The rows of Z fall into a few groups, and each row is roughly a mix of its group's hidden directions.
Z (154 x 10):
[[ -7   1  23  10  -4 -31  -1 -21  -8  -4]
 [  4 -17  18   4  17  -9  10  10 -31   1]
 [-21 -25   7  -8 -23  -8  10  -3   9 -14]
 [ -2  22   6 -15  11  27  -3  21   8   4]
 [-15  21   8 -21   0  -2  -9  19  18 -16]
 [ 17  24   2 -17 -15  12  -2  12  20   8]
 [  5  -1  -2 -19 -16 -10   4  -6  37  -7]
 [-12  19  -1  11  -2  -6 -21 -29  14  -2]
 [ -4  -4  -3 -27   7   5  -9  32  12  -8]
 [-22   9  12 -13  -9  -8 -13 -16  21 -17]
 [-17 -17  11  -3  -8 -30 -14  -3 -12 -12]
 [  3 -14   9  18  19   7   3   5 -29  16]
 [  4  13 -11   6  -4 -13   0 -29  28   1]
 [  6  -9   9   4  13  15  15  23 -27   7]
 [  3  24 -17  -4  -8   7 -12 -15  27   6]
 [ 13 -20   1  10  12  10  16 -12 -21  20]
 [ -2 -14  -8   9  21  34  -2  -9   1  11]
 [-13 -12  18  11  16 -11 -21 -13 -20  -4]
 [ -1  -7  25  -9   4   2   8  25 -19 -17]
 [-12  -5 -18  -2 -14  10  32 -15  -2 -10]
 [ 18  19 -13  11   1   5 -28 -14  13   3]
 [ 14  17  26  15  13  -1   7   7 -22   0]
 [-12 -16  -9   7 -16   5  32 -10 -10  10]
 [ -5   0   0   7  -9 -30  -9 -30   9  -9]
 [  5 -19  -3   6  -2   9  11 -22 -22  24]
 [  2   5 -17  -4 -17   3  -4 -23  31   4]
 [ -3  18   5 -13   3 -12 -24  18  17 -17]
 [  2   6  24 -10  26 -11   0  21  -7 -12]
 [  6   2  12  10  13  10 -11  27 -26   8]
 [  5 -17  21 -16   2 -25   1  12   6 -20]
 [  9   8 -16 -11 -10  33  12   3  16   4]
 [  6   6 -12 -12 -11 -11 -16  -3  35 -10]
 [-13 -14  -2  18  -6   5  -1 -21 -17  26]
 [ 10  -3  -4  21  15 -22 -28  -1 -11   0]
 [  8 -21   1   4   5  20   9   4 -18  29]
 [ -1 -27  13  20  13 -14 -14  16   8   2]
 [ 11 -38   5  -3  -9 -14  15   5   1  -6]
 [  8 -19   7   4 -19  10  32 -13   0   5]
 [ -4   3  -3   0   6  35  18   5 -11  19]
 [-15  21  14 -12  -6  20   5  13   7 -21]
 [-15  35   3   6   7   4   4  23   5  -9]
 [  5  -9   7  10  11  20  14  13 -29  12]
 [  3   4   0 -22  -3   0 -14  25  28  -6]
 [-15  14   2  -6  -6 -12 -18  21  18 -20]
 [ -2   4  10 -15  14 -27 -15  16   3 -20]
 [-15 -17  11  11  22  19  -4 -23   1   6]
 [  6 -23  -1  11  10  19   3  -9 -13  27]
 [-26  -1   8   0   2 -17  21   6 -15 -20]
 [-12   7  13  -5  -8  21  30  -8 -17   2]
 [ -8   9  -5  -2  -8  31  -5 -22  12  18]
 [  6  26  -5 -16  10  30  -2  -5  -7  10]
 [ -3  -6  -3   9   6  -3  10 -21 -38   5]
 [-13   2 -11  10 -12 -24 -16 -26   7  -9]
 [ -5   6   1 -22 -14  15   5   1  30 -16]
 [ -5  22 -11  -3   0 -15 -17  17  12 -23]
 [ -8   9  11   7   7   6  22 -26 -22  11]
 [ -7  31 -16  -9  -7  23  -6  -5  13   5]
 [-16  15   3  -3  -5 -14 -21  -2  23 -22]
 [-15  -8   0   9 -10  14  31 -13 -17  11]
 [ -6  13  -8 -17 -19  24   0 -11  24   0]
 [-13 -21   9   2 -24  19  15 -12  10   8]
 [ -1  -4  -4   0 -15   7  14 -35  21   1]
 [  5  12   9   5  11 -18 -12  28 -22  -5]
 [ 12 -12   2   8   4  -9  16 -35  -4  15]
 [ -6 -16  12  15   2 -10   8 -15 -30  16]
 [  1  15  -1 -16  -7 -28 -24   6  -4 -15]
 [-23 -10  14   6  -4 -27 -17   9 -15  -2]
 [  5   7  17   5  30 -16 -21  12  -2  -1]
 [  1   5   9   0  12 -25 -29  20   0  -8]
 [  3   2  20 -24  10  -2 -14  25  16  -4]
 [ -3  11   8  25  14 -30   0 -13  -7   4]
 [ 17  14 -14  -8   5  33  -6   1   4  16]
 [  4 -18  14  -4  13   9  18   4 -29  14]
 [ 12  11   2  -8   2  -6 -29  -5  30   4]
 [ 11 -14  20  15   4 -15  -3 -12 -19  22]
 [ 14  -8 -12  26   4  14   5  -2 -18  23]
 [ 27  -3 -13   5   0   5  17 -16   0  27]
 [ 14  -7  12   3  28 -19  -9  -8 -22   2]
 [  6  18  -2  24   2 -13  -6 -16  18  21]
 [ 10  -2 -19  22   5  20  21 -10 -11   9]
 [ -9   3 -17   5   6  23  14 -15 -12  25]
 [  9   2  -5   2  -9  -1   9 -18  32  24]
 [-10 -29   4  18   1 -18   9  -3 -22  -2]
 [-19  -7  13 -24 -17  -3   0  -8  20 -17]
 [ 14   9   1  -7   5  32   9  23   4  13]
 [ -2  14 -21  24 -10  -2 -22 -15  12   0]
 [-11  15   5  11  16  -4   0  17 -30 -16]
 [  6  16 -20  -6  -6  29  13  -7  18   0]
 [  8  10 -22   1 -10  33  16  -4   6   3]
 [-13 -10  14 -22  -8 -15  -1  13  19 -21]
 [  4  12  -6 -18  -6  -1 -12  11  34 -15]
 [ -4 -24  -4   8 -17 -25  -2   5 -13 -19]
 [-20   3  10   3  10 -28  10  -3 -12 -22]
 [  2  -8   4  22  11 -13  -7  -5 -29  20]
 [-19   7   8   2  -5 -12 -23 -10  24 -17]
 [ -7  13  -5 -21   3  20   0  -1  31 -11]
 [-20  -5   4   8   4 -23  18  -8 -21 -18]
 [ 16 -15   1   2   9  18  -8  30 -17   1]
 [ -9  21  -1   0  -3 -26  -5  12  -9 -26]
 [ 26  -5   2 -16  19 -16  19   4  -5  15]
 [ -3 -13  20   4   9  21  14  21 -19   3]
 [  5  26  -9 -11 -23   4 -22 -15   0  -2]
 [-24   9  18  -6   6   6  -8  19 -12 -23]
 [ 20  27 -16 -12  -6  11   5  13  16   5]
 [ 10  29 -13   0  10  22 -15 -14   1   8]
 [  4  17   0 -21 -12   3   9   8  30 -15]
 [ -8  -7   6  19   2 -13   9 -17 -33   5]
 [ 10  -8   7   6   9  19  19  19 -22  17]
 [  9  12   0 -11  -8 -27 -19  17  16 -11]
 [ 22 -26  -3  12  14   9   3   2 -15  18]
 [ 10  11  11  -3  37  -3 -10  14   2 -11]
 [  7 -16  -4  28   7 -20  -9 -12 -20   5]
 [  7   6  19   5  28 -13 -23   5 -15   2]
 [ 18 -13  14   9  13   8  -3  10 -17  28]
 [  1  -4 -13  11  -2  25  17 -14 -16  22]
 [  6 -13  15   1   8  19  12  16 -20  23]
 [ -8  -2  -9  -1 -11 -23 -20 -19  24  -7]
 [-11  16  -3  -7 -19  -1  22 -17  13 -21]
 [  8   5  12 -18  11  12 -22  29   0  -7]
 [ 12  -5  -2  -8 -13  26  20 -13  20  12]
 [ -2  19   4  -1   5 -21 -29   8  10 -17]
 [ -7   7   7 -17   0 -15 -30   6  19 -17]
 [-19  16 -14  19  -5 -14   4 -18  -9 -18]
 [ 20 -10  -1   4   4  30  11  -5   2  24]
 [ 13   4   6  -5  15 -28  -3  26  -5 -14]
 [ 12  -7  19  -9  24 -21 -14   1  -9 -14]
 [  0  -2   4  21  24 -10 -13 -10 -25  13]
 [  6 -11 -13  28   8   2  15  -7 -24  11]
 [ -3  13  -5 -24 -15  13   3   4  31  -4]
 [-30   7  17  -6  -9   4 -14  -6  11 -21]
 [ -3   5  17  17  15  20   1  29  -9  -5]
 [  1   2  10  13  21 -12 -13  32   3 -11]
 [  2   7 -12 -20  -2  17  -4  26  23  -8]
 [ 11 -11   7  -3  16   6  17  26 -24   6]
 [ 11   0  12  13  -6 -16  13  -1 -33  14]
 [ 14  -3  22  -1  26 -11  -1  24  -1 -12]
 [ -8 -11  12   7   4  15  23  -2 -29  13]
 [ -8  -8 -21  -5   7 -13 -32   5  15  -7]
 [ -1 -11 -15   8 -13  20  28  -7 -15   8]
 [ -1  17  -4 -19 -17  14  -2   3  25  19]
 [ 12 -34   2  -9  12   6  17   9   3  15]
 [-15  18  -3 -10  -3 -12  -8   3  19 -30]
 [ -3  11 -26   7 -20   7  -2 -20  -8  20]
 [  3  -5   7   0   9  18  32  18 -18   7]
 [-10 -13  28  -1  11  18  12   8 -21   4]
 [-16   3  -4 -20 -17 -19   5  -7  24 -15]
 [ -6   4   8 -25 -13   9   1   6  30 -16]
 [  6   8   7 -20   0 -22  -7  21  10 -23]
 [ 13  -7   3   8  21   4  11   9 -31  17]
 [ -1 -23  16  -1  10 -21 -12   2 -25  -7]
 [ 13 -11 -10  22  10   0   3 -23  -4  25]
 [  4 -21   8   2   6  17  18   9 -27  14]
 [ -6  20  10 -10   0 -21 -11  20   7 -23]
 [ 15   6   0 -23  -1  26   5  10  23   7]]

Each list below has four rows that fit no group; the rest each fit one group, if only roughly. Name those rows in the order they come.
  * q108: [ -1   2 -13   7  -6  17   2 -31  24   8]
  * q751: [ 14 -14  17  13  22 -13  -8   6 -23   0]
  * q548: [ -6   4  -7  -4 -12 -18 -16   3  32 -18]
  * q577: [  8   5 -20   9  -4  26  21  -2   3  21]
  * q641: [ -4  -7  23 -17  15  -9  -7  25 -10 -13]
  * q491: [ -1   5   4  20  11 -13  -1   2 -38   1]
  * q204: [ 12  21   1 -16   8   4 -12   5  31  -8]
  * q23: [-17 -12   5  17  -5  11  15 -21 -23  11]
  * q492: [  9   6 -21   8 -14  26  12 -11  11  15]
  * q924: [-13  11  10  20  20  -3 -16 -16 -22   2]
  * q684: [-11   0  -7  14 -11   4  36  -5  -4 -19]
  * q783: [ -1  10   1 -10  -9 -25  -5  15  21 -24]

q108; q23; q684; q783
  * q627: [-10   4  -2  13   0  29  15 -21 -12  14]
  * q541: [-13  24  -7  -7 -20   6  -9  -6  20 -19]
  * q958: [  7 -12  -3  -5  18  29 -10  22   4  12]
  * q183: [-18  23  -6  -3 -16   3 -11 -24  18  -3]
  * q736: [ 12  16 -19 -14 -12   8  19  -6  24   3]
  * q461: [  2 -18   7   4  15  28   4  10 -14  22]
  * q638: [ -5 -21  12  15   5 -25  -3   5 -26   2]
  * q274: [-16  18  -1  -9 -15  -4 -13 -19  23 -16]
  * q340: [ -6  28 -11  -6  -9  -8 -14 -25  15  -4]
  * q781: [ 15 -13   0  19  20   0  -8  -4 -27  14]
  * q959: [-24   1   5  -2  -8 -27 -23   0   3 -15]
  * q99: [ 12  18 -16  -3  -9   6  13  -9  32  -5]
  * q853: [ -8  -7  -2  16   8  17  18  -9 -27  17]

q627; q183; q736; q99
  * q107: [ -4  -6  -4  -2 -11 -26  -8  -9  25 -24]
  * q914: [ 16  -1   3   5  17   2 -11  29 -20  13]
  * q305: [ -9   3   8 -22 -16  18   1  -2  31   2]
  * q925: [-10   4   9  -5  -6 -34 -10  -2  12 -22]
  * q299: [ -9   2  -7  16  -3   8 -16 -29 -20  16]
  * q195: [  3   1 -20   3 -14  -2  -4 -31  23   1]
  * q347: [  2  12  15 -22  16 -11 -18  12  15 -16]
  * q785: [-15  -8   8   8  -5 -29   3  -8 -29  -1]
  * q949: [  8   6   3   0  21   0 -40   4   4   4]
  * q14: [-15  12   2   2  -5 -19 -16 -10  12 -30]
  * q527: [ -2  22 -10 -11 -14 -11 -15 -14  24 -12]
  * q58: [  8   0 -16   8  -4  22  32 -12  -6   6]
  * q678: [  8 -12   4  -4   2  35  -5  -4   4  25]

q107; q949; q14; q678
  * q947: [  5  20  -7 -24  -2   8  -3   8  25 -19]
  * q233: [-12  -1  -4  12   3  16  16 -14 -34   0]
  * q873: [ 19   1  -8   1  -6 -20 -16 -12  30  -3]
  * q403: [  5  21 -13  -5  12 -13  -7  28 -10 -16]
  * q526: [-12   0  20   0  17 -20  -4   6 -30   1]
  * q501: [-34   3  11   0  -2 -15 -13 -15  -6 -16]
  * q409: [ 26 -21  -4   8  12  -1   7  14 -18  16]
  * q734: [-10  -1   5  -5 -12  28  31   0   6  10]
  * q905: [ -4 -19   8   4  -1 -32 -16 -21  -1   3]
  * q34: [  0  -5  16  13  11  -6   4   9 -37  11]

q233; q526; q501; q409
  * q756: [-11  16 -12 -17 -15   9  13   4  21 -21]
  * q390: [ 16 -15  -3   7  15  21  13  22 -14  12]
  * q387: [ -8  23 -23  17 -14 -10  -2 -22  -2   4]
  * q654: [  2  10   6  12  20  12   3  23 -28   1]
  * q943: [  9  -8 -11  -8 -24  17  18 -19  11  13]
  * q162: [ -1   9  12   2  31 -15  -8  16 -21  -4]
  * q379: [ 16 -17  13  10  18  -9 -17  24 -11  -3]
  * q859: [-15  25  15 -11  13   8 -21   9   0 -15]
  * q897: [ 12  11 -17  -6  -4  -3 -13 -13  34   6]
  * q607: [  7   1   6 -28   1   6 -26  12  20  -8]
  * q442: [  8   2 -10  -8  -4  28  19  22  16   2]

q390; q387; q859; q442
  * q743: [  7  -9   8  10  23 -23  -3  14 -18 -16]
  * q889: [ -1  26   1 -25  -8  24  12  -4   9   0]
  * q535: [ 11 -16  16   0  22  10  -5  -1 -23  20]
  * q57: [ 18  10  -4   2  17  -2 -27   8 -10  23]
  * q359: [ 11 -11  -6   6  14  28   3  14 -15  20]
  * q389: [  8  -2   2  24  19  -3  -5  -5 -30  14]
  * q524: [  1 -18   1  17   6 -11  10 -14 -34   4]
  * q156: [ 16   4   4   3  28   8  -3   9 -21  22]
  * q942: [  9   3  -4 -20  -8  29   6   4  16  21]
  * q945: [-14 -16  -4  16  -7  -5  13 -10 -33   1]
  * q857: [ -9   5  10  20  13 -23 -11 -15 -20 -10]

q535; q57; q156; q942
  * q715: [-15   6 -21  13  -1  -5  -5 -31   1 -16]
  * q243: [-12  15  11  -2  14 -21 -19  11  12 -21]
  * q19: [ 16 -10   3   4  18  11   5  23 -26  10]
  * q849: [ -1  -1 -18  -5 -22  20  10  -6  28  -7]
  * q98: [ 20   4  -6  21   9  17  18 -10 -16  16]
  * q242: [11 15 -9  2  9 34 19 -1 -4 12]
  * q458: [  0  -9  17  -7   0 -31 -23   7   3 -15]
  * q456: [ 10 -20   8  15  12   9   1 -13 -15  28]
  * q848: [-11 -11  22  -5  15 -21  -8  15 -19 -10]
  * q209: [ 17   5 -19 -13 -11   7  -3 -14  29   8]
  * q656: [  7   1 -11  14   7  14   9  10 -36  10]
  * q141: [ -2 -19  21  -5  10 -29 -14   7 -13  -5]
  * q826: [-16  -7  -1  -6 -11 -28 -15  -8  -9 -23]

q19; q849; q242; q458
